[[-14  27  32   1 -39  15   8]
 [-12 -13  56 -15 -11   9  41]
 [-46   3  24 -45 -54 -42  19]
 [-13  16  19 -60 -18  23  17]
 [ 22  20  24  26 -14  -4  51]]
->
[[  8  41  19  17  51]
 [ 15   9 -42  23  -4]
 [-39 -11 -54 -18 -14]
 [  1 -15 -45 -60  26]
 [ 32  56  24  19  24]
 [ 27 -13   3  16  20]
 [-14 -12 -46 -13  22]]

[[-11  57 -33  20  -7  -6 -28 -39  19  -8]
 [-11  38 -34  10  -3 -23 -35 -17   4  14]
 [-27  47 -63 -29 -15 -29 -50 -27  15 -16]
 [-14  33 -16 -14  12  -7 -33 -10 -15 -22]
 [-29  15 -11   0  10  -2 -40 -42  15 -10]]
->
[[ -8  14 -16 -22 -10]
 [ 19   4  15 -15  15]
 [-39 -17 -27 -10 -42]
 [-28 -35 -50 -33 -40]
 [ -6 -23 -29  -7  -2]
 [ -7  -3 -15  12  10]
 [ 20  10 -29 -14   0]
 [-33 -34 -63 -16 -11]
 [ 57  38  47  33  15]
 [-11 -11 -27 -14 -29]]

[[ -7 -23  11  -9 -26  -5 -16  34 -49]
 [  2  33  -8   7  60 -12 -50   0   1]
 [-19 -32  11 -18 -57  -7  21  20 -33]
 [ -3 -18 -55  15 -19 -27  -8  39  -6]
 [-39   2   2   4 -37 -25 -35 -11 -54]
 [-22 -20 -34  19  36 -38 -49  50  -4]
 [ 13  -6 -29  20 -23  20  -7  12  -8]
 [ 37 -16  -9   2 -36 -11   0  25 -30]]
->
[[-49   1 -33  -6 -54  -4  -8 -30]
 [ 34   0  20  39 -11  50  12  25]
 [-16 -50  21  -8 -35 -49  -7   0]
 [ -5 -12  -7 -27 -25 -38  20 -11]
 [-26  60 -57 -19 -37  36 -23 -36]
 [ -9   7 -18  15   4  19  20   2]
 [ 11  -8  11 -55   2 -34 -29  -9]
 [-23  33 -32 -18   2 -20  -6 -16]
 [ -7   2 -19  -3 -39 -22  13  37]]

[[ 24   5 -17  -8 -23  -2  30  21 -31  -7  12   3  13  -2 -20 -31]
 [-12   4   6  21   4 -16  35 -11   0 -36  -9 -37   7 -12   8  15]
 [-41  -6  -8  18  47   6 -11 -17  21   6 -11  -5 -12  -1   7   3]
 [-34   3 -17  12  29  16 -28 -10  14  31  -6  16  -8   8  -4 -18]]
->
[[-31  15   3 -18]
 [-20   8   7  -4]
 [ -2 -12  -1   8]
 [ 13   7 -12  -8]
 [  3 -37  -5  16]
 [ 12  -9 -11  -6]
 [ -7 -36   6  31]
 [-31   0  21  14]
 [ 21 -11 -17 -10]
 [ 30  35 -11 -28]
 [ -2 -16   6  16]
 [-23   4  47  29]
 [ -8  21  18  12]
 [-17   6  -8 -17]
 [  5   4  -6   3]
 [ 24 -12 -41 -34]]

[[ 35 -21  21  39 -51 -19]
 [ 27  12  23  23   3 -19]
 [-38  -5  -1   5  44 -20]
 [-17 -16   0   3  -9 -42]]
->
[[-19 -19 -20 -42]
 [-51   3  44  -9]
 [ 39  23   5   3]
 [ 21  23  -1   0]
 [-21  12  -5 -16]
 [ 35  27 -38 -17]]

[[-60 -46 -24]
 [ 27 -35  -7]
 [-18  -9 -49]
 [ -3  25  51]]
->
[[-24  -7 -49  51]
 [-46 -35  -9  25]
 [-60  27 -18  -3]]

[[ 29   4 -50  -4  -9  22  20  13   6]
 [-29   9 -43 -11 -26  14  24  14  -9]
 [ -4 -13 -46  34 -13  13  -2  -8   3]
 [-12  -9  -3 -38 -15  11   5  -3 -30]
 [  1  36 -17 -12   0   5  32 -11 -24]]
->
[[  6  -9   3 -30 -24]
 [ 13  14  -8  -3 -11]
 [ 20  24  -2   5  32]
 [ 22  14  13  11   5]
 [ -9 -26 -13 -15   0]
 [ -4 -11  34 -38 -12]
 [-50 -43 -46  -3 -17]
 [  4   9 -13  -9  36]
 [ 29 -29  -4 -12   1]]

[[-18 -31 -62   9  16]
 [-22 -23 -11  12  -1]
 [-17 -19 -14  17   6]
 [-29 -26   2  21   6]
 [-27  -3   2  34   4]
 [-46   8  21  26 -11]
 [-25  -7  26  31  -3]
 [-31  19  15  29   4]
 [-35  23  46  17 -13]
 [-31  31  48  11   0]
 [-56  23  61  11  43]]
->
[[ 16  -1   6   6   4 -11  -3   4 -13   0  43]
 [  9  12  17  21  34  26  31  29  17  11  11]
 [-62 -11 -14   2   2  21  26  15  46  48  61]
 [-31 -23 -19 -26  -3   8  -7  19  23  31  23]
 [-18 -22 -17 -29 -27 -46 -25 -31 -35 -31 -56]]

[[-18   7  12 -19  25  13  16 -21 -34   3  21]
 [-20   3  14 -20  23  13  10 -19 -35   7  22]
 [-15   5  16 -17  30  13  16 -18 -30   6  17]
 [  4  15  -8   9   0   0  -2   6  16   7  21]
 [-25  -5  21 -25  29  14  15 -26 -51  -4  12]
 [ 30 -11 -22  30 -41 -18 -17  31  53  -7 -37]
 [  6  16  -6   7  -2  -3   3   4  15   3  20]]
->
[[ 21  22  17  21  12 -37  20]
 [  3   7   6   7  -4  -7   3]
 [-34 -35 -30  16 -51  53  15]
 [-21 -19 -18   6 -26  31   4]
 [ 16  10  16  -2  15 -17   3]
 [ 13  13  13   0  14 -18  -3]
 [ 25  23  30   0  29 -41  -2]
 [-19 -20 -17   9 -25  30   7]
 [ 12  14  16  -8  21 -22  -6]
 [  7   3   5  15  -5 -11  16]
 [-18 -20 -15   4 -25  30   6]]
